Here are the same points, seen from different sides; a view may also be mirrored.
A view may leave some points out, and in a few views one point is out of place. Which views, in the order they come, and which point in each? Write none if none.
Scene 1:
A:
  bilid [ 15.3  13.4 -41.1 -23.6 -17.9]
  metup [ 21.0  20.6 -68.0   5.2 -12.7]
  luzoz [ 18.1  -1.1 -74.3   1.8 -18.0]
  vud [  6.7  18.1 -81.1 -11.4  -1.0]
  visum [ -0.6  13.3 -70.4   1.8   4.6]
  nogik [  1.6  -3.3 -62.9 -10.7  -4.2]
  sonaf [  1.3  -1.3 -77.0 -12.5   1.8]
  Nopa [ 25.0   8.4 -41.8 -29.0 -19.8]
  lok [  7.9  16.1 -64.9  -8.9 -19.4]
  tesi [ 14.4  18.2 -27.4 -36.4 -16.9]
B:
  metup [ -3.5   0.4 -11.4   1.0 -20.7]
  luzoz [ 11.8  -5.5 -17.9   8.4  -6.6]
  lok [  7.0 -12.6   0.7  -1.8 -16.4]
  nogik [  2.0 -27.1  -6.1   6.7   1.2]
  vud [ -2.0 -19.1 -14.8 -16.4 -11.0]
  Nopa [ 2.0 -0.7 25.6  3.5  5.8]
  sonaf [  1.9 -29.0 -16.5  -4.5   2.1]
  pifa [-15.5 -10.7   4.8   3.7 -14.9]
  tesi [ -5.8 -10.7  42.7   1.8   0.2]
  visum [-10.1 -26.5 -16.7  -0.7 -15.0]
  bilid [-0.8 -8.2 24.6  4.5 -3.4]
C:
  lok [  7.0 -22.5 -46.2 -37.8 -11.1]
  Nopa [  8.7 -18.6 -14.6 -22.6 -16.5]
  tesi [  5.7 -23.8  -9.1 -11.2   0.3]
  luzoz [ 13.8 -12.9 -54.4 -40.7 -31.5]
  sonaf [ 25.8  -0.3 -54.8 -39.8  -7.5]
  vud [ 25.8 -17.6 -52.2 -50.2  -4.3]
  visum [ 28.3 -19.0 -63.7 -33.6  -5.0]
  nogik [ 18.5  -2.9 -50.8 -27.0 -10.4]
  pifa [ 22.6 -32.4 -43.0 -23.4  -9.8]
  metup [ 20.7 -38.6 -46.9 -21.5 -12.6]
  bilid [  7.0 -22.1 -23.0 -19.7  -9.6]
D:
  lok [-16.5   4.8  14.2   6.9  -7.1]
  pifa [-24.2  10.8   7.9 -12.3  -1.3]
  tesi [ 10.2   1.9  -9.9 -23.1  -9.8]
  luzoz [-25.8 -10.2  26.4  10.4   4.4]
  Nopa [  6.4  -7.1   7.7 -16.8  -1.9]
  visum [-36.7  12.9   6.7   9.8   9.1]
  bilid [ -1.2  -1.8   2.0 -13.3  -7.1]
  sonaf [-9.9  6.2 -4.3 20.5  6.6]
  vud [-21.0  18.2  16.6  15.0  11.1]
  nogik [-22.2  -5.2   0.4   9.5  11.3]
  metup [-28.4   8.2  28.3  -1.6  -3.4]
E:
  lok [-19.0   5.3 -18.2   0.9  -8.0]
  visum [-33.8  26.5 -15.0  11.9  -8.8]
  metup [-9.7 18.8 -5.6  3.1 -4.2]
  sonaf [-40.0  25.6 -26.1  -5.8  -8.1]
  pifa [-13.2  16.0 -22.6  17.3   3.3]
  luzoz [-24.4  16.9  -6.5 -14.2   1.5]
  Nopa [ -4.8  -0.6 -41.8  -3.2  13.4]
  vud [-24.6  25.7 -21.8   0.0 -20.5]
  bilid [-10.2  -2.3 -37.6   5.7   9.6]
  nogik [-37.9  15.8 -26.5  -1.4   2.9]
  tesi [ -5.2  -9.8 -52.8  13.5  12.8]
Views with a point moved: C, D
  out of place in C: metup
  out of place in D: sonaf
